One turn moves every row onto another: examples first, then more rows asked:
Dafip: 2; -12; -21; -26; -19; -4; 17; 15; -3; 9; 11; 2; 22; 14; 14; 18; -25; 23; -1; -47
nef: -11; 32; 4; -8; 0; -3; -13; -8; 13; -13; 2; -18; -22; 10; -14; 26; -31; -3; 24; -16
Fofut: -8; 31; -2; -7; 5; -16; 2; -12; 5; -5; -1; -17; -23; 20; -13; 31; -18; -4; 8; -19
pepan: 13; -1; -18; -23; -27; -8; 29; 1; -10; 11; 8; 3; 29; 2; 12; 7; -22; 18; 6; -52
solir: 20; 34; 22; -18; -17; 20; 2; 10; -12; 2; 8; -9; -9; 22; 23; -6; -25; 20; 11; -38
dit: 25; 1; -8; -20; -10; 0; -10; -35; 20; -11; -11; 15; 21; 14; 10; 13; -17; -17; -4; -37
Bag: -9; 6; 0; -17; 23; 22; -6; -25; -7; 6; -14; 2; 10; -15; 21; 24; -1; -12; 30; -19
vekor: -18; 22; -16; -43; -9; -21; -13; -5; 4; 7; -3; 13; -2; -12; -15; 5; -19; -11; 50; -20
suga: 4; -5; 4; -18; 10; 3; -12; -21; 1; 17; -13; 5; -4; -17; 25; 31; 7; -15; 19; -13
zugor: 4; -2; 8; -12; 18; 19; -1; -17; 1; 8; -19; -9; 3; -23; 19; 22; 6; -8; 23; -15
zug: 28; -2; 2; -9; 3; 5; 9; -4; -6; -16; 11; 18; 3; 10; 32; -24; 2; -4; 33; -29
gif: 28; -6; 3; -6; -8; 5; -8; -19; 22; -19; 2; 5; 16; 16; 8; 13; -29; -22; -1; -34
pon: -30; 32; -11; -23; -20; 0; 29; -4; -11; 7; 19; -4; 6; 10; 12; 1; -18; 10; -3; 6
mufit: 3; 7; -6; -38; -34; -13; -9; -2; -4; -1; 7; -19; 31; 8; -24; -4; -26; -9; -3; -4
poneg: -16; 27; -15; -34; -17; -5; 32; 7; 4; 8; 7; -21; -8; 11; 14; -9; -18; 4; -3; 4
mefo: 19; 8; -15; -41; -25; -15; -4; -7; -18; 8; 4; -12; 35; 14; -23; -7; -23; 3; 8; -2
fifu: -24; 33; -10; -22; -29; -4; 16; 5; -2; 4; 19; -15; 4; 8; 17; -11; -9; 1; 1; 10
kanup: -31; 21; -11; -52; -4; -16; -4; -5; -6; 4; -2; 17; -1; -1; -10; 3; -15; -17; 41; -14
Modu: 11; -12; 30; -33; -23; 14; -23; -16; -7; -13; -8; 1; 7; -5; -9; 7; 2; 8; 37; -5
tumig: 16; 23; 20; -20; -28; 17; -3; 15; -8; -10; 21; -8; 1; 16; 12; 1; -30; 33; 12; -33
Fof: 34; -12; 7; -17; -5; 10; 22; -10; 1; -9; 25; 21; 2; 12; 16; -20; -9; -7; 35; -25
Zofi: 22; -9; 15; -20; 6; 12; 19; -19; -14; -4; 23; 26; 2; 5; 21; -21; -8; -7; 26; -29
mez: 5; -2; 21; -37; -29; 8; -14; -17; -17; -16; -11; 2; -4; 12; 3; 7; 5; 12; 47; -1
zut: -1; -13; -20; -24; -8; -1; 25; 12; -16; 5; 8; 8; 26; 19; 15; 5; -33; 13; 3; -47
zaf: -20; 21; -19; -41; -11; -7; -7; -5; 7; 16; 1; 11; -1; 8; -18; 6; -5; -3; 55; -9

dit -> Fofut
gif -> nef
And these:
Dafip -> zugor
zaf -> pepan
Bag -> pon

